In the data rows, the value 128 means zero.
Each row has a hidden score. How much does it go up from the first row of each pair to the second? 20 means little or no change, 40 a big rise and 0 a big fall. The score is a weighted sum of the row's numbers plus the product of two more (or one squared), each taken from its middle value.
[ 86 108  73 152 125 135 180  89 142 184 123  95 174 141 141 161 162 171 126  77 118]
[118 136 101 185 114 124 144 159 198 148 101 144 134  60 160 171 170 113  96  72 162] -> 31
[165 123 247  63 156 190  85 198  22  90 147 140  38 135  91 110  71  60  58 228 109]
[ 96 100 126  90 113 123 135  90 101 150 133 115 149 149  84 122 110 135 118 109  91] -> 15
[ 91 102  88 132 124 111 168 100 140 165  96 132 178 151 143 170 171 169 130  97 134]
[ 79  87  78 119 130 105 174  81 135 187 111 107 165 144 136 132 157 174 139  82 120] -> 17
[131 106 149 127 166 191  78 176  96 112 123 113  93 137 120 125 162  94  50 155 117]
[144 109 145 111 139 145 139 108  96 148 135 122 142 134 106 106 105 157 172 116  99] -> 21
[ 95  93  78  92 113 136 151  95 125 164 113  98 171 166 130 148 124 151 129 109 116]
[168 155 139 134 122 118 153 156 164  85 136 168  90  83 150 165  93 124 111 123 180] -> 34
[141 169 112 164  92 124 151 179 194  84 133 145 128 105 165 156 125 121 115 116 170]
[166 139 121 151 113 127 118 139 130 124 134 143 153 142 135  98 162  99 134 148  84] -> 14
[121 113  98 100 143 103 136 101 110 141 147 119 146 154 127 144 127 161 130 104 129]
[127 164 130 151 105 102 141 155 158 114 128 164 120  68 166 158  84 112 112 134 164] -> 20
[ 83 130 129  95 111 152 134  91 133 147 117  89 148 127 101 133 126 161 162 118 102]
[133 103 111  90 101 112 148  92 109 162 115 101 140 128 127 152 101 145 114  95 123] -> 16
[133 176 135 149 119 124 132 161 161  98 117 152 136  76 154 152 102 103 130 137 191]
[164 164 148 144 151 126 116 138 133 131 137 150 131 157 143  77 167 114 142 137  73] -> 16
[119 157  97 176 136 117 128 137 161 102 114 140 135 157 130  68 190 112 122 129 105]
[ 89 107  92 122 114 108 159  71 168 169 116 120 171 142 113 142 175 157 149  93 117] -> 24
[147 170 123 159 113 130 111 165 162 107 122 160 108  60 168 150  90 110 140 115 183]
[121 126 162 115 181 188  93 166 101 116 120 101  72 113 137 145 162 121  66 144 123] -> 20
[189 137 200 135 128 143  74 154 110 105 125 149  77 124 124  55 106  45 160 192  85]
[102 105 126  88 110 109 140 114 108 118 126 125 138 130 104 145 130 140 153  93 109] -> 19
[133  81 140 117 105 157 111  95  99 152 140  91 133 137 115 125 118 139 154 129 106]
[143 140 113 145 115 107 128 149 172 112 135 152  96  76 161 154  91 116 125 132 171] -> 20
[127 101 116  88 122 125 135 103 106 163 127 121 140 144  96 123 125 171 165  93 112]
[120 106 125  94 119 122 161  83 107 165 126 109 145 137 109 132 129 158 155 100 117] -> 27
[153 143 130 128 136 115  89 134 121 100 119 170 137 136 102  71 157  90 156 168  91]
[138 111 127 101 127 134 130  73  92 169 120 101 111 139 131 134 125 143 145 112  97] -> 18
[140 141 150 163 115 122 132 132 143  93 117 158 139 132 104  62 139  97 141 157 100]
[153 158 119 146 148 141 117 133 143 116 128 150 136 165 134  85 147  81 105 139 100] -> 25
[124  90 131  99 116 140 140  92 119 158 136 119 129 135 105 135 131 168 175 117 116]
[122 114 122 118 124 117 166 104 117 144 132 108 129 144 122 123 140 170 177 100 128] -> 26
[107 104 105 113 133 104 166  98 115 164 119 101 118 138 157 128 139 161 145  98 139]
[162 124 158 145 110 121 106 153 160 103 105 157 106  76 171 132 106 100  96 134 152] -> 25
[150 109 172  86  91 144 131 102  66 128 126 116 124 130  76  90 101 131 144 145  81]
[ 96 118  95  92 115 118 170 111 123 162 121 109 146 146 118 134 129 166 160  89 130] -> 12
[159 138 152 128 140 117 103 130 136 111 135 148 149 147 109  54 133  66 159 158  95]
[134 129 143 145 148 158  99 134 119 120 131 136 152 146 151  53 141 102 147 168  89] -> 18
[140 110 108  94 135 124 160  95 113 144 154  99 123 149 132 137 141 167 131  83 129]
[110 103 133 105  89 144 119  92 112 199 111 100 128 151 114 112 109 169 140 140 108] -> 12
[124 129 121 139 169 156 104 166 136 156 126  91  74 146 129 150 193 134  52 137 144]
[135 138 147 163  93 138 105 169 154  97 127 158  92  69 118 128  79  99 110 143 155] -> 19
[124 157 136 116 144 176 112 137 141 159 145 103 120  99 185  85 106 140 124 113 125]
[103 128 158 145 157 179  77 179  94 129 109  83 106 139 111 170 164 114  91 149 111] -> 17
[105 106 127 104 115 161 134  92 119 149 131 114 145 151  96 147 124 135 166 113 109]
[168  84 236  41  84 155 111 111  56  93 128 118  82 138  86  75  20  90 139 202  93] -> 17
[149 119 138 131 126 129 141 113 134 112 149 134 131 131 131  79 148  88 164 161  81]
[114 104 119 102 124 119 125  84 113 158 144 112 143 139 113 139 137 158 158 114 117] -> 21
[119 135 127 126 114 115 141 160 174 106 129 136 115  92 163 140  91 107 107 155 174]
[136 143 141 163 100 100 134 162 161 115 133 148 113  76 157 157 108 107 109 143 160] -> 23
[108 146 110 159 140 100 135 163 183 102 118 134 130  86 162 157 123 134 117 114 183]
[154 130 160 138 107  98 123 163 169 115 134 150  98  66 160 156 101 131 145 160 179] -> 24
[146 162 130 149 125 117 151 141 144 106 139 148 156 151 120  67 151 102 119 173 114]
[117 118 116  98 133 107 144  85 117 150 125  97 131 159 114 136 138 174 155 101 132] -> 20
[100 116 128 105 125 125 156  86 109 164 141 112 153 131 101 140 120 176 164 109 107]
[110 131 133 131 161 166 102 176  80 114 141 120  98 145 131 135 143 124  97 122 137] -> 17
[114 123 104 126 146 114 164  94 130 152 139  69 160 164 122 162 129 162 151 111 134]
[ 92 132 146 153 171 155 106 163 100 126 129  96  68 149 138 162 158 124  77 143 117] -> 20
[148 184 111 148 115 104 121 157 161  84 136 155 120  69 165 152 107 115 122 141 175]
[101 101  76 113 108  99 166  92 140 178  99 107 164 157 134 145 170 162 136  87 120] -> 15
[157 154 140 131 115 115 108 159 156 104 145 161 108  74 156 154 104 135 138 117 178]
[132 128 105 173 137 133 144 134 125 107  99 136 153 165 125  88 161 109 140 159 116] -> 15
[163 166 159 155 149 133 117 125 119  95 138 162 152 117  99  89 143  90 171 152  86]
[186 155 153 158 126 116 125 136 116  98 132 141 133 159 103  72 142  87 116 159  99] -> 18
[ 38 103  53 136 135  96 210  77 152 176 103 109 161 147 109 142 199 192  98  73 133]
[117 100 111  75 124 127 161  92 101 157 106 111 157 134 111 112 116 149 159 122 125] -> 14
[ 82 117 122 158 167 158 109 157 117 156  97 121 109 140 131 170 208 126  38 106 123]
[107 127  94 114 126 108 160  90 127 176 125  92 176 155 111 152 154 162 126 110 118] -> 18
[116 164  90 168 113  93 158 147 184 114 115 161 120  98 159 146 136 141  96 111 184]
[111 133 101 171 124  85 139 127 190 127 106 165 152  94 148 148 134 119 105 106 181] -> 24
[129 136 114 109 118 111 138  96  90 137 109 116 164 140 119 132 126 157 155 116  89]
[118 124 113 100 114 118 150  85 104 159 127 110 153 129 114 159 126 158 143 104 112] -> 25
[131 180 120 151 139  85 127 144 174 114 123 121 116  97 177 141 109 125 110 151 207]
[121 116 118 101  96 113 155  88  91 150 126 118 151 138  91 150 138 161 198  94 109] -> 29
[107  97 115  99 120 122 125 104 117 140 130  95 151 132 107 138 129 126 136  99 114]
[127 112 113 119 127 143 122  96 116 137 118 101 141 149 129 138 126 175 126 111 117] -> 22
[109 105 107  95 131 122 131  95 109 152 139 125 148 151 113 153 117 151 122 115 134]
[123 118 147 111 159 184  81 177  84 119 147  95  61 142 139 148 165 114  77 162 118] -> 16
[ 88 110 103 106 124  93 142  88 133 165 139  86 162 166 137 123 164 171 143  90 112]
[131 164 127 134 117  76 131 151 175  96 114 152 107  78 160 176  97 132 105 128 190] -> 24
[145  96 144  96 117 144 118 107 107 132 135 119 139 140 103 123 112 144 150 124  92]
[122  88 100 112 126 126 169  97 103 155 144 125 145 136 120 161 132 160 124 118 120] -> 20
[ 99 125  98 115 132 110 158  99 107 135 140  92 121 153  95 133 133 166 149  93 136]
[103 120 134  90 120 136 149  95  90 129 120 119 174 151 127 131 107 167 171 105  95] -> 25
[122 106 126 109 114 124 135  93 117 156 130 121 137 122 109 124 122 144 155 101 123]
[109  97 111 104 112 117 159  86 114 141 113 107 133 157  87 139 125 152 145 103 125] -> 17
[ 92 112  61 104 121 121 154 110 117 152 128 116 170 155 104 146 105 175 151  89 126]
[122 142 154 139 178 168 102 168  87 123 123  93  85 131 119 162 162 131  78 152 105] -> 26
[115 157 123 107 139 173 124 137 149 144 178 124 157  89 176 127 118 152  94 103 127]
[ 98 123 136 128 183 168 116 158 107 110 134 107 102 161 119 160 174 122  53 136 117] -> 9
[123 102 137 102 130 131 131 100 101 150 126  98 136 122 101 117 126 166 147 109 117]
[ 87 116 103 134 146  97 168  89 131 155 132  99 150 143 127 153 152 180 160  82 146] -> 17
[125  98 104 111 115 134 153  95 108 153 131 130 134 162 110 165 125 165 146 108 121]
[158 151 127 161 122 130 117 150 163 116 139 162 100  66 177 144 103 103 142 139 170] -> 25
[118 111 111 107 129 145 115  86 111 162  95  98 155 156 104 135 117 154 138 112  93]
[131 122 120 103 131 133 144  86 118 159 107 115 150 160 113 171 130 178 144  97 129] -> 21
[138 122 164 158 111 136 123 155 177 120 123 154 118  77 161 119  94 107 105 127 177]
[130 155 117 144 125 130 112 159 166 101 133 180 102  88 144 130  95  93  85 138 169] -> 21
[ 88  99  97 112 172 118 180  82 125 161 117  91 163 146 102 147 140 160 181  94 113]
[143 149 103 161 143 114 125 124 155 112 111 154 161 165 142  96 177 103 122 131 102] -> 25
[137 153 132 158 117  80 132 150 154  99 138 154 108  69 138 149 108 111 103 121 176]
[145 146 131 151 127 129  96 132 123  88 126 149 139 158 107  78 146 117 212 161  88] -> 18
[151 126 144 148 151 106 118 127 123  73 132 142 117 142 140  81 141  94 157 149  83]
[135 102 141  73 131 121 117  98 110 170 127 113 126 148 119 127 138 162 137 105 128] -> 24
[128 136 133 157 111 127 111 165 147 102 123 167 120  72 147 162  81 111 141 139 180]
[126 159  92 153 124 100 135 161 166 104 117 141 124  93 145 137 113 118 104 137 195] -> 17
[158 148 130 142 148 136 101 143 114 122 140 136 142 144 138  83 148  89 145 144  90]
[148 146 125 156 116 109 142 153 164  86 132 149  86  60 140 154 126  99 107 128 173] -> 26
[117  73 130 106 123 133 101 104 104 143 121 101 144 138 104 131 124 150 156 112 104]
[133 115 171 127 152 196  71 171 110 142 131 121  80 158 139 112 160 105  81 172 105] -> 29
[124 122 141 105 112 136 139  94 113 157 150  92 149 144 119 130 131 165 156 104  85]
[119 146 118 180 125  95 135 110 154 105 101 149 155 151 120  74 167  98 109 112 114] -> 15
[ 93 103  77 110 134 114 164  81 132 169 106 116 172 182 106 139 151 172 145  90 114]
[131 177 122 150 111  94 100 161 170 104 135 145 133  76 159 165  85 110 115 137 178] -> 29
[108 111  89 101 135 115 149  87 124 166 133 110 162 166 131 139 133 183 123  81 123]
[127 108 155 122 167 179  91 160  88 148 122 115  89 130  90 143 164 119 102 144 117] -> 25
[110  83 137  77 106 134 125  97 110 158 122 129 133 138 102 126 114 140 169 121  91]
[111 130  76  76 118 107 154  93 114 146 130 105 127 143 130 135 158 169 156 101 150] -> 28
[120  98 120  68 132 137 129  96  99 131 133 113 139 141 115 132  91 138 144 112 107]
[120 111 161 127 156 194  64 170 102 115 141  99  78 153 110 129 156 112  90 148 129] -> 26
[178  82 232  33  94 162  93 118  52 126 163 143  58 143 110  89  22  90 148 186 100]
[107 105 103 104 141  92 128  78 141 153 107 114 151 146 135 142 134 160 141  73 120] -> 13
[125 139  88  86 112 114 138  83 103 171 130 115 145 144 110 139 126 151 134  95 103]
[ 98 116 124 103 133 125 150  97 103 133 149 106 154 140 118 144 120 171 163 101  96] -> 23
[143 147 133 151 138 105 129 170 162  97 140 158 120  59 160 131 110  99 105 151 160]
[108 155 105 179 118 128 140 130 162 130 121 158 156 143 152  74 172 125 131 130  90] -> 17
[119 168 100 146 135 103 147 153 193 120 140 180 128  78 162 174 110 118 150 138 181]
[120 129 108 101 138 114 154 109 111 141 126 107 131 170 117 136 130 156 112 101 117] -> 16
[134  97 160  70 138 117 128  95 104 137 134 104 138 151  96 126  85 129 190 116  98]
[147 150 139 133 130 116 121 140 122 120 131 157 129 152 107  88 153 102 147 155  98] -> 22
[164 139 134 157 133 120 122 125 129 104 128 146 119 146 111  78 137  85 171 173  89]
[107 134  78 113 114  97 144  88 129 160 129 106 145 141 116 140 149 166 145  85 128] -> 12
[113 116 146 118 161 191 108 181 110 125 115  90  87 141 106 126 150 115  82 143  89]
[114 128 138 145 173 178  76 166  84 105 117  93  82 146 119 165 176 123  78 140 118] -> 25
[ 88 117  84 111 118  92 155  83 129 156 106  95 144 153 126 139 157 173 134  94 132]
[105 108 139  92 107 126 132  96 111 145 127  96 137 128 121 148 126 157 117 109 102] -> 27
[114 111 107 107 133 131 123  91 108 154 149 108 154 152 119 135 136 143 164  99 114]
[140 152 137 138 114 121 121 158 156 104 145 174 122 100 162 148  81 110 125 103 160] -> 21
[137 149 145 147 109 102 118 177 161 105 130 159 116  64 166 128 104  93 111 131 167]
[139 106 122 105 101 137 129  92 110 145 137  87 147 137 122 136 120 145 145 102 113] -> 25
[129 104 109  95 122 104 155  99 110 156 123 106 147 133 118 134 116 163 157 103 114]
[106 116 105 122 118 126 141  91 102 143 129 105 151 153 103 138 125 164 140 104 114] -> 22
[ 84  92  85 113 119 110 168  84 139 162 120 106 159 171 127 138 170 160 139  92 142]
[150 134 137 164 130 120 117 122 132 108 139 147 158 164 140  78 141  85 173 154  89] -> 26
[141 132 145 144 117 142  95 144 143  98 114 158 130 153 108  77 118  93 167 166  89]
[116 107  88 109 116 127 169 106 111 146 111 130 141 154 129 148 145 165 120 104 123] -> 16
[ 96  84 115  92 111 115 135  92 111 158 135 124 147 148 114 123 118 150 153 118 125]
[160 165 148 142 127 140 115 169 171  88 139 157 111  60 135 145 109 112 130 135 156] -> 31
[113 104 107  98 137 152 119  97 111 156  94 106 119 128  96 118 116 153 146 123 107]
[113 127 110 109 103 131 166  86 103 155 120 126 148 151 124 150 116 175 135 110 132] -> 25
[111 139 133 130 186 151 116 163 123 158 119  98 104 157 139 140 206 140  59 113 140]
[137 132 133 142 129 121 147 156 157  97 113 151 108  99 152 133  96 107 109 140 170] -> 18
[110  99 161 136 170 177  62 160  86 151 132 124  71 151 116 125 147 119  68 142 125]
[101 114 112 127 110 134 159  88  99 178 133 119 168 138 109 140 126 168 153 108 127] -> 9
[148 154 125 155 120 105 135 158 162 101 157 156 108  99 141 175 110 134 124 138 184]
[174 129 191 159 119 149  77 129 127 104 149 164 117 149 109  70 133  72 137 159  69] -> 28
[136 155 143 146 121 109 122 160 167 105 132 145 110  92 146 137  88 100  91 142 163]
[151 138 163 126 105 127 121 170 137 107 101 140  85  75 150 138  65  85 133 154 146] -> 14
[114 154 113 141 108  87 137 166 183  96 131 152 114 103 141 155 116 127 111 110 196]
[128 107 104 112 126 119 151  81  99 144 112 114 153 158 121 125 119 168 151 103 128] -> 23
[158 137 165 127 118 134 112 139 139 110 121 162 146 180  97  76 129 107 159 154  87]
[138  96 141 109  98 157 121  94  97 177 116 102 145 128  94 140 135 154 158 138 102] -> 22
[111 121 113 106 124 126 137  97 115 152 127 114 133 135 131 166 116 148 144 107 117]
[130 156  91 165 126 108 158 149 195 125 119 152 114  88 167 153 133 113 117 127 200] -> 23
[175 119 203  87 104 128  85 184 129 117 143 198  66  76 143 117  25  48 134 196 160]
[123 157 131 136 134 206 131 123 131 144 159 110 146 100 182 121 128 169 135 112 127] -> 22
[117 115 123  94 115 125 120  89 106 145 126 106 124 123 128 123 113 146 163 121 101]
[132 149 143 158 127 116 112 161 153 102 139 167 100  86 157 154  97 102 107 139 181] -> 28
[146 161 119 165 155 111 127 130 138  95 129 131 154 156 113  73 133 115 147 159  96]
[ 94 134 135 129 172 177  90 161  96 115 130 102  68 135 132 164 158 115  67 141 133] -> 14
[110 127 126  99 122 136 141  93 111 152 120 109 134 140 103 145 130 152 150 100 113]
[133 106 137 144 167 171 100 157  82 111 128  84  79 129 137 150 150 111  94 153 125] -> 15
[113 138 127 160 132 112 141 161 170 117 116 161 121  64 147 130 111 116 106 135 165]
[141  72 150  99 126 138  95 108  94 152 109  88 137 117 108 130  97 143 153 128 127] -> 25
[132 167 143 163 125 115 109 155 184  91 142 173  83  75 150 139 115 112 113 144 172]
[ 89  97 116 102 123 116 137  88  94 136 123 121 134 140  88 116 119 150 137  90 113] -> 16
[119 160 146 106 146 222 127 125 142 165 151 119 153 123 192 115  89 164  78 112 115]
[107 108 122  82 115 145 140  79 114 169 127 104 139 142 128 130 143 138 136 100 117] -> 21
[162 153 140 158 146 130 117 138 107  99 120 151 140 139 133  97 127  98 149 153 102]
[149 138 135 144 128 114 150 119 150 112 133 136 126 149  95  78 168 110 172 152  99] -> 19
[121 111 135 102 131 138 128 101 105 167 156  93 133 139 123 148 126 152 157 106 108]
[109 150 108 168 102 108 154 153 194 103 138 146 146  66 177 155 132 116 112 123 196] -> 24
[ 80 120 108 103 119 123 166  89 117 170 114 100 164 164 122 122 139 179 144  90 155]
[159 147 149 169 122 122 119 137 113  90 146 153 147 135 113  87 151 113 129 161  89] -> 17
[142 148 146 138 118 140 117 136 128 105 137 130 116 131 133  71 130 105 180 148  87]
[139 143 159 150 123 149 130 124 116 108 137 123 130 153 116  71 151  82 175 144 103] -> 30
[ 75 112 117  88 137  98 155  89 140 155 114 113 176 152 107 148 128 194 123  99 129]
[138 155 143 159 113 120 140 165 160 120 110 157  94  60 147 183 114 108 138 118 149] -> 30
[ 84 141  38 232 125  62 190 148 237 130  92 177 181  82 145 163 200 157  52  65 175]
[128 138 132 156 182 188  97 164  86 125 122 122  90 125 120 151 166 115  49 131 122] -> 25
[123 141 132 142 117 117 129 171 151  71 139 146 130  64 177 148 115 111 110 104 175]
[143 152 135 171 129 121 110 137 120 116 152 141 124 164 117  78 138  93 140 169 103] -> 15
[120 136 129 152 110  86 134 156 164 101 133 151 113  72 155 139 104 118  85 124 167]
[122 128  91 116 122 119 137  95 127 132 121  97 150 158 108 132 143 174 131  74 121] -> 25
[168 161 136 148 134 136 118 141 129 100 156 130 150 159 125  89 140  87 135 146  96]
[118  96 142 108 101 128 133  96 111 136 124 101 158 147  98 112 122 151 149  99 123] -> 25
[156 116 182 165 113 134 108 173 149 106 116 129  92  62 147 121  83  89 123 167 151]
[112 145 126 152  99  82 150 176 194 115 130 154 111  96 172 174 109 127 109 115 182] -> 12
[170 145 182 120 127 152  98 140 124 117 116 159 136 149 124  70 120  81 166 172  77]
[117  93 137 100 135 142 139  96 115 148 128 111 138 142 114 132  95 164 178  89  95] -> 17
[168 104 217 134 103 146  70 156  85 100 149 153  88 144 122  44  91  44 151 218  88]
[152 122 152 156 106 152 148 139 127 108 143 165 130 135 118  87 138  95 145 170  91] -> 9
[139 145 131 166 100  83 144 159 158  95 137 158 104  89 161 173 109 105  90 118 174]
[135 129 107 112 142 130 146  97 111 152 138 118 157 123 117 144 122 163 161  92 126] -> 25
[118 106  95 107 127  70 144  90 114 152 124 109 131 120 101 141 118 161 179  92 121]
[112 105 114  85 135 116 151  92 107 145 134 113 137 132 125 157 121 160 120  89 110] -> 26
[ 73 108  54 140 137 114 171  83 138 166  86 100 171 129 109 138 198 166 123  53 129]
[118 106 115 158 154 173 102 167 122 130 146  87  98 158 139 144 189 118  63 118 115] -> 5
[154 145 133 132 131 112 131 162 168 118 144 155  92  56 157 155  95 119 119 106 149]
[151 159  94 141 114  84 119 122 157 105 127 154 138 144 121  84 180 119 141 138 128] -> 19
[106 102 117  80 104 116 132  97  95 161 130  95 145 144 111 143 154 155 161 110 116]
[161 130 116 175 142 110 133 134 142  92 131 162 150 158 128  93 165 105 157 156 122] -> 23
[118  97 109  95 134 114 165  90 102 151 123 100 156 160 144 132 122 153 161  91 109]
[125 142 124 151 112 124 128 154 170 106 120 155 124  67 165 147 113 104 103 124 177] -> 24
[128 158 112 153 140  97 129 142 172  99 132 141 113  77 143 135 115 111 144 139 183]
[143 151 115 165 137 106 136 137 151 101 144 131 144 155 155  70 152 111 135 155 112] -> 17
[108 147 143 140 125  98 127 165 169 107 139 151  96  68 163 154  88 108 125 155 170]
[119 108 134 100 134 130 134  88 104 165 141 103 142 144 112 135 136 158 151  98 112] -> 27
[132 119 104  88 122  96 155  88 104 164 138 108 140 133 115 126 126 161 119 110 126]
[141 132 151 160 107 126 102 153 158  89 108 154  97  53 131 134  94 105  97 152 139] -> 23
[128  96 146  83 122 144 130  90  96 135 130 122 120 131 107 110 106 138 148 109  99]
[120 115 124 109 134 120 151  90 104 145 115 133 146 130 129 132 131 145 165 116 110] -> 16
[146 143 144 119 167 181  94 174  90 102 133 103  89 144 129 148 165 137  59 154 116]
[119 120 115  85 133 125 141  91 113 142 114  99 152 159 111 134 126 154 156  87 120] -> 21
[108 128 122 139 176 172 100 173 111 134 139 114 109 146 117 133 176 137  67 150 144]
[192 151 126 155 115 125 116 155 127  99 145 161 125 160 121  93 151  97 139 148 101] -> 21
[120 134  87 170 108  92 153 160 175 122 117 147 124  76 165 154 137 109 102  99 191]
[145 144 111 158 102 106 146 161 168  87 148 128 117  85 163 163 119 132 117 133 182] -> 21
[127 164 110 143 122 103 122 146 176 100 145 154 137  83 150 166 118 135 143 128 197]
[123 112 134 104 120 136 132  92 107 154 126 103 137 132 133 147 124 160 174 119 113] -> 19
[153 138 131 175 125 129 128 146 159 102 124 159 106  66 163 175  85 107 150 128 181]
[147 153 132 155 127 124 146 156 156 112 141 152 103  76 157 164  99 111 126 145 169] -> 16
[ 86 143 122 121 190 162 110 154 116 157 144 100 109 137 136 183 189 131  76 144 135]
[ 96 120 101  83 121 145 164  94 105 154 134 126 129 138 126 138 137 171 168 125 115] -> 23
[110 141 120 132 160 196 106 168  98 130 127  77  75 141 117 148 191 112  62 138 139]
[150 147 143 156 106 113 123 176 164  81 116 158 101  60 179 155  82 130 126 122 174] -> 16
[111 114 105 102 121 105 135 108 123 139 118 102 133 155  89 138 125 161 154 102 109]
[148 138 123 164 143 109 108 137 147  91 117 134 165 161 130  94 151 101 161 151 108] -> 31
[123 118 184  68 125 144 114  97  78 146 127 132  95 150 104  96  79 127 141 147  91]
[117  96 165 128 184 182  88 169  95 136 137 105 118 136 131 133 144 114  66 149 122] -> 24
[152 159 136 142 135  82 120 147 159 108 127 151 110  92 169 164 109  96 100 117 170]
[187 111 194 150 116 134 103 136 117  73 148 161 124 144 115  67 104  63 169 178  89] -> 24
[ 96 106  87 116 118 113 153  77 131 162 105 103 145 165 112 144 145 179 130 102 114]
[108 115  97 109 133  87 140  89 132 165 124 116 169 165 108 133 168 164 114  87 146] -> 24
[138 149 124 171 123 113 155 148 133  97 143 133 135 148 138  78 131 101 109 142 119]
[176 155 130 146 135 142 123 129 140 130 133 142 143 134 134 101 149 113 162 148 111] -> 27
[226  82 255   0  79 158  55 143   9 109 164 149  67 155 128  49   0  52 176 252 105]
[116  87 117  80 119 128 147  94 110 137 153 104 143 134 105 146 124 153 187 113 137] -> 6
[127  78 166  83 114 163 140  93  87 150 114 103 114 157 106 106 102 140 142 138 100]
[102 157 120 161 117  78 159 165 171 102 108 173 107  76 177 158 117 128 117 117 192] -> 16
[137 128 120  91 116 150 137  98 109 154 113  87 141 151  85 124 112 142 172 119  89]
[182 102 180 140 109 158  95 144 118 110 133 142 104 138 111  70 114  74 142 166  75] -> 26
[118 106 108 118 109 118 167  83 114 174 134 106 139 138 117 137 129 164 190 126 107]
[160 124 131 151 116  84 144 158 169 102 105 149 120  78 147 164 102 106 113 124 169] -> 22
[ 92 135  85 187 118 109 144 129 166 109 108 121 135 153 131  72 191 117  87 103 134]
[121 154 110 192 132 100 155 122 161 134 112 160 141 144 140  88 196  98 120 114 105] -> 23
[126  94 152 106 112 142 112 101 100 163 134 125 136 147 101 131  98 139 153 107  91]
[112 105  97  98 140 115 171 104 121 176 129  99 124 160 131 161 144 174 144  89 148] -> 17
[130  88 125 127 109 138 146  95  99 156 101  99 139 118 113 114 126 149 149 124  90]
[128 132 147 122 136 165  66 173  92 103 126 105  68 125 108 129 152 117  72 138 144] -> 21
[186 143 188  84 116 138 129 170 152  91 135 181  77  69 138 140  35  83 143 186 139]
[116 113 131  94 129 144 132 104 113 142 136  66 131 119 119 132 126 159 148 119 115] -> 22
[129 101 112  87 143 118 149 104 103 166 154 112 164 135 112 127 121 158 151 107  98]
[110  99 117 101 121 120 137 112 100 159 137 110 145 154 106 131 128 157 149 117 118] -> 19
[144 153 119 175 121  97 119 161 138  86 134 141 123  79 141 148 102  99 128 112 169]
[119 138 114 126  97 111 130 156 165  97 121 149 125  68 150 136  96 102  97 119 164] -> 18
[102  97  81 119 135 115 161  96 124 149 118  90 168 146 101 144 156 164 145  94 129]
[154 154 129 118 126 112 134 161 167  96 120 145 108  61 158 153 104 106 101 137 153] -> 20
[114  99  98 126 127 129 140 103 109 169 116  96 151 142 129 145 132 153 183 125 111]
[130 132 107 109 136 138 167 108 113 141 145 115 148 145 118 157 129 161 146 104 110] -> 29
[113 152 108 160 123 101 140 145 171 104 115 133 115 103 161 162 128 118 110 122 172]
[119 163 113 145 114  94 188 161 192 122 122 139 127 106 163 185 125 133 123 126 175] -> 21
[144 158 145 144 144 121 119 136 128  97 157 143 150 138 117  49 123 104 183 151 107]
[165  81 215  46 103 138 107 117  65 143 149 156 105 151 105 122  42 129 143 168  95] -> 25
[134 146 114 166 131 108 118 166 170 101 133 169 100  71 163 172 107 100 114 130 183]
[144 153 102 177 122 125 124 123 146  93 120 127 129 144 113  67 157 113 115 161 116] -> 19
